128 stands for zero in the data rows.
Every row has one hidden group. Groups can overlap: rows of different groups may look alike.
The rows in order, each followed by its group:
[135 134 182 193 119  97 131 128 127 123 124 125 125 158] J199
[125 122 106 106 138 143 122 119 117 128 131 128 135 112] J631
[102 100  86  81  97  93  96  95  94 105 108 104 106  89] J199
[151 148 133 132 144 147 146 145 140 153 157 151 146 138] J631
[123 121 119 126 129 121 119 119 119 127 130 127 132 120] J631
[208 205 220 224 149 149 206 204 206 212 189 210 170 226] J631
[170 167 151 149 159 155 164 162 159 171 174 170 178 156] J631
[137 148 168 167 129 123 146 152 165 131 129 131 127 159] J199
[142 140 125 122 156 151 138 134 134 147 149 144 149 129] J631
[133 131 116 112 135 139 129 128 123 134 139 134 130 121] J631
[152 160 172 171 142 140 169 172 176 145 142 152 144 180] J199
[181 177 239 234 169 161 176 174 187 184 186 183 173 222] J199
[172 165 153 149 135 114 165 161 162 171 147 171 133 156] J631
[119 119 101  96 132 136 115 112 110 121 123 121 129 104] J631
[129 124 110 107 139 109 122 121 117 129 134 129 138 114] J631
[130 126 112 110 142 139 123 121 119 131 133 130 137 118] J631
[119 135 165 184 106 115 135 150 156 120 100 119 102 160] J199
[100  96  80  79 111  96  94  91  89 101 105 100 107  84] J199
[116 114 100  97 130 134 114 112 108 121 124 119 125 105] J199
[124 120 127 125  99 104 119 116 113 128 130 124 112 110] J199
[123 119 126 126 133 136 118 119 124 125 128 122 131 131] J631
[121 122 120 117 120 126 123 121 120 123 124 123 123 120] J199
[106 111 136 142 117 123 117 123 133 109 110 111 114 141] J199
[119 117 114 113 127 125 115 114 118 123 125 121 128 115] J199
[148 145 129 127 157 141 142 139 137 150 154 150 153 132] J631
[109 108 108 107 119 123 107 110 108 109 114 109 115 112] J199
[108 120 162 160 120 127 132 129 132 112 114 110 118 128] J199
[130 135 135 141 132 136 132 133 132 128 125 130 127 137] J631
[100  99  83  80 114 114  98  94  91 103 107 103 110  88] J199
[122 118 102 100 134 139 116 114 109 123 127 124 128 108] J631
[138 146 164 167 132 138 145 152 156 136 131 136 136 157] J199
[ 98  95 106 104 111 105  93  92  88 101 105  99 108  86] J199
[ 91  90  73  70 103 111  87  85  81  94  97  94  99  78] J199
[157 154 150 167 147 135 154 148 149 160 164 160 166 144] J631
[157 154 140 135 150 136 151 150 148 160 162 159 165 144] J631
[135 136 124 121 138 136 136 132 131 137 140 137 142 127] J631
[107 104  91  87 120 111 104 100  98 111 111 109 115  95] J631
[106 104  89  86 118 123 101 100  95 110 113 108 116  93] J199
[187 217 247 245 162 157 214 212 228 178 169 178 157 251] J199
[160 156 141 138 155 143 155 152 150 162 165 161 167 147] J631
[133 131 164 177 136 131 135 134 138 126 129 130 132 151] J199
[149 145 177 190 132 125 148 156 166 150 153 152 137 178] J631
[ 85  84  66  66  98 102  83  80  76  89  90  88  94  71] J199
[135 133 141 138 148 139 136 135 138 136 140 136 141 141] J631
[153 151 165 162 151 134 152 155 156 143 145 152 149 168] J199
[124 137 146 151 128 134 132 138 136 126 129 126 132 132] J199
[130 128 112 111 143 146 127 123 123 134 135 133 141 117] J199
[134 134 136 132 140 138 140 142 137 135 137 132 139 142] J631
[180 178 164 160 173 160 176 172 168 180 186 182 170 168] J631
[117 113  99  98 110 114 112 110 106 118 122 119 124 104] J199
[100 102 141 138 101 104 131 143 142 103 105 103 107 138] J199
[115 114 123 123 117 124 121 123 122 111 110 113 112 127] J199
[128 141 144 146 129 132 137 137 133 131 127 128 129 137] J199
[135 132 116 116 140 140 133 129 127 139 142 138 144 123] J631
[148 154 162 159 128 131 161 160 160 144 132 144 131 166] J199
[118 116 129 123 118 123 113 119 127 121 124 121 127 125] J199
[147 142 129 132 157 165 143 142 136 151 152 149 154 134] J631
[127 123 108 105 116 124 121 119 117 129 113 127 114 113] J631
[136 132 115 125 132 139 131 128 124 136 139 136 137 119] J631
[116 115 120 148 104 107 115 111 107 121 106 119  99 115] J199
[115 112 108 106 130 130 109 107 116 120 119 117 124 114] J199
[144 140 126 123 156 161 139 136 134 148 149 146 150 130] J631
[169 171 164 161 144 145 169 167 172 165 152 166 155 168] J631
[100  96  81  80 110 102  96  91  91 103 105 103 108  86] J199
[130 125 111 108 140 144 123 122 119 131 135 129 137 113] J631
[ 97  94  81  76 111 116  92  92  87 101 101  98 106  85] J199
[139 147 148 153 132 137 143 149 149 134 138 135 128 151] J199
[128 128 113 124 127 125 126 124 122 132 132 131 127 117] J631
[173 171 155 154 147 150 169 165 165 175 153 175 146 162] J631
[106 103  89  93 111 115 101 100  95 109 106 109 104  90] J199
[131 139 148 157 135 131 138 142 141 132 132 133 135 149] J631
[72 68 52 49 83 90 65 63 60 74 77 71 78 55] J199
[123 121 139 135 133 138 122 119 114 125 126 123 127 130] J199
[126 131 133 128 129 135 132 132 130 126 126 130 128 135] J199
[101  98  83  80 114 120  96  95  92 105 108 102 108  88] J199
[107 128 134 131 102 108 124 126 124  95  96  93  98 133] J199
[100  97  84  80 114 119  94  93  91 105 108 103 110  85] J199
[128 128 112 109 133 138 124 123 119 133 135 131 131 117] J631
[138 160 191 190 113 118 163 182 181 120 120 120 114 178] J199
[114 109  94  93 125 132 108 103 101 116 119 114 120  99] J199
[119 117 101 100 133 135 116 114 110 122 125 121 129 108] J199
[153 157 207 206 130 135 174 185 199 145 134 149 126 203] J199
[170 166 154 162 161 143 167 164 159 174 176 171 180 157] J631
[139 152 181 200 121 122 161 165 163 113 114 122 116 168] J199
[134 131 157 153 127 132 134 143 150 121 125 126 125 147] J199
[ 88  83  69  66  99 106  82  79  78  92  90  90  92  74] J199
[161 166 188 185 139 141 165 165 170 151 138 150 141 176] J199
[108 106  93  96 116 121 104 100  99 105 110 104 109  97] J199
[ 92  87  75  71 104 110  86  85  82  93  98  93 102  79] J199
[114 111  95  93 124 109 108 106 104 118 117 114 121  99] J631
[105 101  86  84 119 123 100  99  95 108 110 107 112  92] J199
[123 120 107 106 129 133 119 115 115 120 121 122 125 113] J199
[168 165 196 193 142 140 171 179 205 167 163 167 156 200] J199
[ 86  82  66  62  95 101  80  78  74  87  89  87  92  71] J631
[141 137 133 145 130 135 136 134 131 134 136 132 126 124] J631
[141 138 121 120 152 158 134 133 129 142 145 144 149 126] J631
[110 107  91  90 105 113 105 104 102 112 115 112 120  95] J199
[139 140 173 172 128 132 138 140 144 117 119 121 123 150] J199
[131 128 113 111 145 121 126 125 122 134 137 134 139 117] J631
[116 120 128 126 121 127 117 124 121 117 120 117 123 119] J199
[145 151 181 186 134 127 150 158 169 150 144 148 142 182] J199
[144 143 129 124 117 120 141 137 136 150 150 148 130 131] J631
[127 123 109 105 138 130 124 120 118 128 132 131 136 111] J199
[134 129 115 112 145 150 128 127 122 137 140 135 142 120] J631
[111 109  92  91  96 102 107 105 102 101 103 114  97  98] J199
[137 140 186 198 125 131 152 157 152 128 118 140 120 170] J199
[101 101  85  80 114 119  98  97  91 104 107 106 110  88] J199
[117 114  99  95 114 104 112 111 107 120 121 119 120 104] J631
[110 107  94  91 102 110 108 105 102 114 118 116 121  99] J199
[109 127 176 188 120 123 135 160 156 111 115 109 116 163] J199
[105 102  88  83 116 121 101  99  96 107 110 107 113  94] J199
[126 122 108 105 128 126 122 119 116 130 130 129 133 113] J631
[108 104  89  89 120 126 103 101 100 112 114 110 117  95] J631
[162 162 212 216 133 134 181 187 199 139 128 153 131 209] J199
[109 107  92  89 121 126 104 102  98 111 115 111 116  95] J199
[125 120 104 103 136 141 119 117 114 128 128 126 134 109] J631
[115 113  96  92 126 132 110 105 105 117 119 118 122  98] J631
[138 139 198 196 140 131 139 137 148 139 133 140 136 168] J199
[146 145 182 182 130 127 156 172 172 124 124 130 126 165] J199
[135 133 119 117 139 141 129 129 126 141 140 137 135 121] J631
[ 86 105 107 104 100 104 102  99 114  89  93  88  97 113] J199
[129 126 112 110 114 119 125 120 119 131 136 130 124 117] J631
[125 122 107 103 128 127 121 116 115 129 130 127 134 111] J631
[142 138 146 145 154 148 137 135 147 147 147 146 150 143] J631
